Named turns come first, each shown by rows before and after it. Which turns, in which order, take the first row of each pair that follows to the second? Write the first one first, as in the answered first pair.
turn Q:
[ 17.9   7.9   3.7 -20.9 -12.5 -10.6  -0.6 -21.7  11.2 -37.5  -6.9  10.9
 -20.8] => [ -8.1   8.2   2.4 -26.5 -31.0   9.2   7.9  -4.4  15.7 -26.3  18.4  22.9
   2.5]
[ 14.5   8.5 -25.9 -19.4 -24.5  36.0  12.6 -30.8   9.5 -40.8  14.1  22.3
  -7.3] => [-31.3   4.7 -14.2  -6.3 -27.4  46.7  16.1   9.7  11.8  -1.9  36.8  22.8
  20.1]
[-22.3 -14.9  15.1  25.5   5.4 -30.1 -10.6   1.6  15.9  36.8 -18.0  14.5
  14.0] => [  6.5 -13.3   9.2  20.8  11.9 -39.9 -14.3 -21.9  14.3  15.5 -34.8  11.1
  -4.7]
turn P:
[ -7.9 -13.8 -12.2  -4.9 -21.9 -21.4   6.1 -31.1   7.9 -11.3 -11.9  13.3
  -4.4] => [ -5.7 -14.3 -10.2  -0.8 -13.6 -27.2   3.0 -30.6   6.5  -8.8 -18.2   8.6
  -9.4]
[-33.6  -1.6 -11.9 -15.2 -22.3  13.3  12.8  16.8   0.6  21.7  23.4   6.4
  31.6] => [  2.0   3.5 -25.6 -18.8 -27.6  32.6  18.0  -7.1   0.0 -21.8  30.8   6.4
   7.2]
[  1.7  -8.2   0.0 -22.5 -13.0  -5.1   7.9  18.6  -2.2  12.5  -2.3  13.5
  29.1] => [ 19.0  -5.4  -7.8 -26.2 -19.7   6.9  10.7   6.0  -1.6  -8.9   3.3  16.3
  18.6]
turn L:
[ 23.9   9.4  -5.8   7.4 -23.2  22.7   4.9 -24.0  11.0 -19.1   8.6   2.7
 -21.3] => [ 22.6   9.7  -4.3  -7.4 -28.1   8.0   2.3 -35.5  11.0 -13.2  -4.2  10.2
 -13.2]
[-3.5  0.0  5.0 17.7 11.0 12.2 -2.5 19.7  0.8  6.8 15.2 -8.5 -2.0] => [ 14.7  -0.4   5.3  10.0  20.1 -10.8 -10.2  -0.1  -1.8   1.4 -11.6 -11.8
 -12.4]
[ 21.0   4.8 -13.9 -11.8 -17.3  41.0  12.9  -6.7   0.2 -52.8  21.5  11.5
  -7.6] => [ 35.3   5.0 -13.3 -21.2 -10.9  19.0   6.4 -24.8   1.0 -54.9  -2.8  11.7
 -13.9]
[ -7.2  -7.0  15.7  -9.7   6.9 -38.0  -8.4   8.3   7.8  28.7 -39.1  -0.4
  22.4] => [-30.2  -7.1  13.6   6.6  -3.9   0.3   2.4  40.3  10.7  32.5   2.3  -2.3
  33.0]
turn R:
[  8.9   2.4 -11.6   1.5   1.4  -0.1   7.8 -31.6  -4.2 -26.2  -5.5   8.7
 -10.9] => [ -4.0  -0.7  -6.1  27.5  10.3  18.3   9.5  -2.5  -5.5 -18.3  15.6  -4.8
 -15.6]
[-18.3  12.6  -5.5  -5.7  15.0  -2.2  -8.7  18.8  -5.2  18.7 -22.6 -15.0
  -7.8] => [-21.8  13.3  -6.7 -14.7   8.5  -4.4  -8.1  14.6  -3.7  21.7 -23.6  -7.9
   0.1]
[ -7.9   7.3   6.4 -17.4 -31.0 -12.4   9.0 -17.9  19.3  -4.5   3.1  11.6
  16.2] => [ 21.0   6.2   7.8   8.2  -4.5 -15.4   2.1 -22.3  13.7 -24.3  -9.6 -10.9
 -18.3]

Between the rows of a pair lie two turns.
[ 15.4  -9.5  -2.5   3.4   4.2  -6.2  -5.1 -25.8  -8.0 -34.8   8.7  -9.0
 -18.2] => [-25.5 -16.2  14.9  10.6  13.6 -31.0 -11.2   1.7  -7.8  15.7  -2.4 -10.5
   8.3] : P then P
[-20.9   3.1   1.9  10.5  -8.3  29.8   7.3  20.5   4.6  11.0  36.9  -0.2
   9.6] => [-25.3   2.9   3.2  11.4  -6.7  23.0   5.7  23.6   4.5  18.5  33.2   0.0
  12.1] : L then R
[  2.2  -3.9 -18.8  -1.9  -4.5  21.5   1.6 -11.5   0.4  -8.5   6.7  16.6
  10.3] => [  7.5  -7.7 -12.5  23.0  17.4  18.2  -4.4   0.3  -3.1  -6.9   1.4   0.1
  -7.1] : Q then L
[ 15.5  -5.6 -20.3  19.1  -0.2  30.9   7.3 -10.0   0.1 -43.2  28.6  -5.5
 -30.6] => [  1.9  -9.5  -4.0 -16.6   6.5 -47.9 -10.7 -36.8   0.4   3.3 -39.1   7.8
  -2.9] : P then L
[ 18.4  30.6  -5.5  -5.1  -7.4  -7.4  -2.7 -29.5  22.0 -36.3 -30.2   6.5
 -43.0] => [ 18.8  29.1  -2.4  13.0   3.1  -3.0  -4.7 -18.6  19.5 -35.9 -26.6  -3.8
 -52.8] : L then R
[ -6.0 -13.7   9.7  30.2  31.6 -12.7 -18.7  24.9  -6.2  16.4   1.2 -18.1
  -6.9] => [ -2.5 -13.8   9.6  25.1  31.9 -23.8 -21.5  19.3  -7.2  16.8  -9.2 -16.8
  -7.0] : P then Q
[ 22.1  -2.4 -17.1 -14.8   0.8  -6.8   3.8 -26.4   8.4 -13.9   1.6  -5.4
  -8.0] => [ 22.1  -2.1 -18.6  -8.4   0.1   4.9   5.9 -19.6   8.8 -18.5  11.7  -7.6
 -10.3] : Q then R
[-14.5  -7.0   7.1   0.6 -11.2  12.3   9.3  31.1  -1.8   6.6  23.7   7.2
  15.2] => [-15.3  -7.9   9.1   4.4  -6.9   8.8   7.7  34.6  -2.7  10.7  21.8   5.2
  14.0] : Q then P
[  8.5   6.5 -23.3  10.4   8.1   1.0   5.6 -18.0  -0.9 -13.9  -3.1  -7.2
 -22.8] => [ -2.2   8.0 -25.9   5.6  -5.2  17.4  12.4 -10.2   1.4 -13.1  15.7  -0.3
 -11.2] : Q then R
[  9.3  -5.0  -1.9 -14.0   4.1   2.5 -16.6  -0.6  -4.2   1.8   6.7   6.2
  -0.1] => [  7.4  -4.8   0.5 -11.6   7.9  -1.0 -19.0   1.8  -5.4   5.5   2.9   4.1
  -1.4] : P then P
[-16.3   2.9   6.7 -16.9 -15.2  21.9  -3.2  -5.2   1.1 -24.7 -14.5  13.4
   1.7] => [-33.3  -2.5  18.6   1.5   2.3  10.1  -8.8  17.5  -0.7  -0.6 -19.8   1.6
   2.7] : Q then Q
[ 23.0  15.3 -12.9 -13.3  16.0  13.8  -3.8  -8.1   0.9 -18.3  -5.6   9.4
  -4.7] => [ 7.0 12.8 -8.5  7.3 22.0 27.7 -2.2 16.9  1.4 -6.6 10.4  0.8 -3.6] : R then Q
[-12.4  -4.3  -3.7   8.1  -9.0  -2.2  -3.4  -5.2  19.9  10.0  15.7   3.5
   9.1] => [-4.4 -5.2 -1.9 22.9  3.1  0.1 -5.5 -1.7 17.7  5.3 15.0 -6.0 -6.2] : L then P
[  6.4  -4.3  -7.2  -6.9   5.3 -10.4  -2.0  -4.6  -2.3  -9.3   2.4  -6.6
   7.0] => [ -1.0  -4.4  -4.8  -7.4   5.7 -12.9  -2.2  -0.1  -2.1  -0.6   1.8  -6.1
  12.2] : P then P
[-24.6  -2.8   8.0  14.0  -0.5   3.9   2.9  25.9  -3.1  24.2   4.6  -7.2
   3.7] => [-20.2  -2.8   7.6  19.5   4.2   4.7   2.3  26.6  -5.7  20.3   4.6 -12.1
  -3.8] : P then Q
[-10.0  15.4  13.5  28.7 -11.6  16.5  18.3  19.4  15.3  -6.5  12.5 -18.7
   7.7] => [-23.7  15.2  16.4   5.1 -20.5  -7.8  14.9   9.6  17.6  13.8  -6.3  -5.5
  30.2] : R then Q
[-18.7  -1.3  13.1   8.4  37.7 -12.8  -8.7  15.5  13.5  13.3 -16.5  -6.0
   2.9] => [-33.7   2.9   6.5 -12.5   8.4   6.5   1.9  13.6  17.9  12.9   7.0  14.6
  25.2] : L then P
[ 42.5  10.9   9.8  -2.4  27.4 -33.4 -15.5 -22.9   1.0  -0.6 -36.7 -12.2
 -20.8] => [-19.4   9.1  15.9  26.3  12.1  22.0   0.2  46.3   5.9  32.7  30.8 -12.3
  12.8] : R then P
[-13.5   2.8  -4.3 -16.0 -12.3  13.2   6.4   9.9   7.9   3.7  10.9  14.7
  10.3] => [ -5.5   1.0   0.6 -21.7  -2.6 -15.6  -1.8  -4.2   5.0  10.1 -18.2  12.5
   5.6] : Q then R
[ -5.4  -6.6   1.8  22.0  22.4  11.3   0.7  15.1  -7.1   2.5   4.3 -10.5
 -12.5] => [-20.5  -5.2   2.6 -12.5   4.7 -13.3  -0.7  -1.0  -4.0  21.7 -10.8  11.0
  16.2] : L then L
[-20.3   7.1   8.8  -3.1  -3.5 -12.7  -2.6  12.0   5.9  30.1  -2.3  16.8
  18.2] => [ 17.6  12.3  -9.2 -12.4 -16.2  13.9   5.2 -15.3   6.2 -20.3  10.5  19.6
  -5.3] : P then P
[ 19.2   2.8  -4.9   3.7  35.1 -21.7  -4.4 -11.0   5.0  18.3 -24.9  -4.5
  -1.2] => [-10.2   6.3 -10.5 -19.7   0.8   2.0   8.0  -2.0  12.9  26.8   7.0  20.3
  34.8] : P then P
[-16.0 -12.1   2.9   1.4   5.8 -46.6  -9.7 -11.5   2.2  18.0 -23.6   1.1
  24.2] => [-33.1 -13.5   3.5   9.2   0.9 -31.5  -5.7   7.0   4.0  27.4  -4.8   1.4
  33.4] : R then P
[ 15.2   0.8   0.2 -15.7  -6.3  -5.6  -1.2 -22.7  -4.8 -11.9  -4.8   9.3
   2.6] => [-10.1  -1.7   5.6   6.5  -3.9  16.6   4.3  11.8  -4.4   2.9  23.6   2.7
  10.1] : R then R
[ 21.4  -2.4   0.6  -2.8 -14.4  23.2   4.6 -31.2 -24.2 -15.3  12.0 -26.1
 -18.2] => [ 18.1  -4.9   6.6  14.8  -1.8  21.8   2.2 -17.1 -26.2  -8.2  12.0 -36.3
 -24.3] : L then R
[-29.2   5.9   1.9  24.0 -18.0  21.5   8.1  28.6   9.7   7.4  27.9  10.1
  12.0] => [-28.5   7.7   0.8 -12.4 -30.8 -11.6   4.6  -1.2  12.1  17.8  -1.3  29.2
  30.0] : R then Q
[ 15.0   4.2  -4.4 -18.5 -18.2  -3.3   5.0 -13.0  -3.6  -8.1  11.7   5.2
 -21.5] => [ 19.1   2.8  -0.7 -12.1  -7.8  -9.5   1.1 -12.6  -5.8  -8.0   5.5  -0.1
 -27.9] : L then P
[-24.6 -30.3  -0.4  12.2 -24.0  37.3   1.0  21.1  14.4   6.5  38.8   0.8
  18.8] => [ 29.2 -28.0  -7.3  22.8  -3.8  31.6  -4.2  -8.6   8.0 -35.6  17.5 -14.8
 -27.9] : L then Q
[ 43.5   5.7 -14.7  10.4   2.4  10.0   9.7 -15.4  -2.2  -8.8  -5.7   2.5
 -22.7] => [-3.5 -0.6  1.7 26.7  9.4  5.8  9.2 27.1 -0.6 39.1  4.9 -1.2  4.9] : P then R
[-18.1   3.7  -0.8  21.9  11.5 -13.9   0.1 -13.7  -6.5  -2.4 -16.1  -5.4
 -11.8] => [-24.4   6.7  -8.1  -2.2 -11.5  -7.7   6.4 -24.6  -2.9  -4.2  -7.3  13.5
   7.7] : Q then L
[ -2.0  -8.8   8.4   0.3  -3.8  -1.6   7.8  21.6  11.6  20.7  10.2 -28.3
  13.2] => [ -4.0  -7.8   7.7 -10.1  -9.9  -7.2   8.1  16.0  12.1  22.4   5.8 -21.2
  20.1] : L then R
[ -0.4  -5.1  14.1   4.7  16.5 -22.4  -5.1 -12.0  -2.8   0.8 -22.3  -6.7
 -10.0] => [-27.8  -4.8  15.1  11.4   6.5   1.3   2.5  15.5  -0.1  15.2   6.3  -3.3
   7.5] : P then L
[-15.7  18.6  20.4  12.2  21.8 -13.5   5.9  11.5  -6.3  38.9 -18.3 -14.5
   6.6] => [ -7.2  27.5  -0.8 -17.2 -21.3  33.3  24.3  -7.1  -0.8   0.7  20.6  11.8
  16.4] : P then P
[ -1.6   5.3  -5.9 -30.4 -24.5  -3.7   2.4 -18.5   4.5  -1.6  -2.3  16.0
  14.7] => [ -5.6   0.7   2.3  23.3   4.2  22.8   2.2  23.4   0.3  -0.9  21.3 -15.1
 -10.7] : R then R
[  8.6  -2.3  -3.8   7.3   8.1  -8.6  -5.4  -8.3   3.3   5.4 -10.2 -10.9
  -6.6] => [-10.1  -3.7  -1.3   7.7   2.7  -3.9  -3.5   5.6   4.9  18.8   0.2  -7.3
   7.0] : P then L
[ 17.7  -9.4   4.8   1.9  19.9 -26.5 -11.2  -4.1  -6.2   7.2 -23.4 -11.4
 -18.6] => [ -1.4 -10.4   8.2  -4.9  13.5 -31.6 -10.7   4.7  -4.0  26.7 -22.2  -3.9
  -0.1] : P then R
[ 6.9  6.0  5.0  5.0  8.4 21.7 -0.7  8.6 -6.1 -4.3 11.0 -1.0  5.7] => [ 9.8  5.1  7.7  9.9 15.6 14.2 -4.0  8.8 -7.3 -3.6  3.4 -5.5  0.5] : Q then Q
[ 17.7  -8.1  -8.6  -9.3  12.8 -47.0  -9.6 -20.3  -0.1   0.7 -20.3  -7.7
 -18.4] => [ 25.4  -8.6  -9.7  17.7  22.4 -19.8  -5.1  -3.2  -2.5 -13.9   0.8 -21.7
 -37.6] : R then Q
[-30.4  -0.5   9.0   2.4  -8.1  -8.9  -0.8  27.0  -7.1  35.3  -1.6  13.1
  30.8] => [-28.8   1.1   5.9  -7.1 -14.3  -9.5   1.1  20.8  -6.3  32.4  -1.7  18.6
  35.5] : Q then P
[ 11.3   2.5   9.1  39.9  11.1   3.0  -2.5   6.4  -0.3  24.2   5.5  -5.9
 -14.7] => [  1.1   1.8  11.9  31.4   7.9 -10.6  -3.9   4.7   0.6  38.0  -3.4  -0.5
  -2.9] : L then R
[-13.4  -0.4   1.9   0.4   5.7   2.9   4.2   8.1   1.8   9.2   7.4  -1.7
  11.7] => [-11.0   1.1  -2.4  -3.6  -1.0   9.2   6.8   5.0   3.0   2.7  11.8   1.4
  11.6] : R then L
[ 15.8  -2.9 -14.7  22.4  37.5 -12.8  -1.3  26.9  -2.5  -4.4 -27.3 -29.9
  -7.9] => [ -3.3  -0.1 -21.9  23.0  15.9  27.6  12.0  45.8   1.0  -8.1  14.7 -20.3
   7.0] : Q then R
[-20.7   2.6   5.0   8.5  -1.2   8.3   1.6  17.1   2.7   8.6  14.9  -0.7
  12.3] => [-14.7   3.4  -0.8   1.3 -10.4  17.7   5.2   8.7   3.4  -3.5  20.1   5.2
  11.8] : R then L
[ 18.1   6.0   2.1 -22.7   9.8 -22.0   0.8 -43.3   5.8 -16.2 -14.5   4.9
 -20.9] => [-31.8   5.9   3.1 -26.2 -15.6   9.4  13.5  -7.2  13.1  12.2  27.8  20.7
  20.2] : Q then Q
[  8.7  -0.5  -4.9   2.6  -3.5  10.3   0.9   4.4  -1.2   2.4  -5.4 -23.1
 -16.1] => [  1.0  -1.5   0.1  -4.9  -2.9  -6.2  -1.7   2.6  -1.5  15.7 -16.7 -20.0
  -7.0] : P then L
[ 16.2   2.0 -10.8  14.8  14.2  -6.1 -10.0 -17.9 -10.3 -30.4 -14.8   0.2
 -24.7] => [  3.1   4.2 -15.6  16.9  -2.9  26.4   1.4  -2.7  -6.9 -34.1  19.2   6.9
 -13.1] : Q then R
[  8.5  -8.9  -9.2  18.3  20.4   4.8  -4.3  26.5  -4.4   9.0   6.4 -17.4
  -5.5] => [ 16.9  -8.6  -9.8  12.4  24.8 -11.7  -8.6  14.4  -5.4   8.7 -11.2 -16.5
  -8.6] : P then L
[ -3.9   8.9   9.1  15.5   7.6  -7.7  -7.3  -8.5 -25.4 -13.9 -19.2 -11.3
 -20.0] => [ -5.5   9.6   8.6   5.4   4.3 -14.9  -9.0 -14.3 -24.4  -9.5 -25.6  -6.0
 -14.4] : P then Q
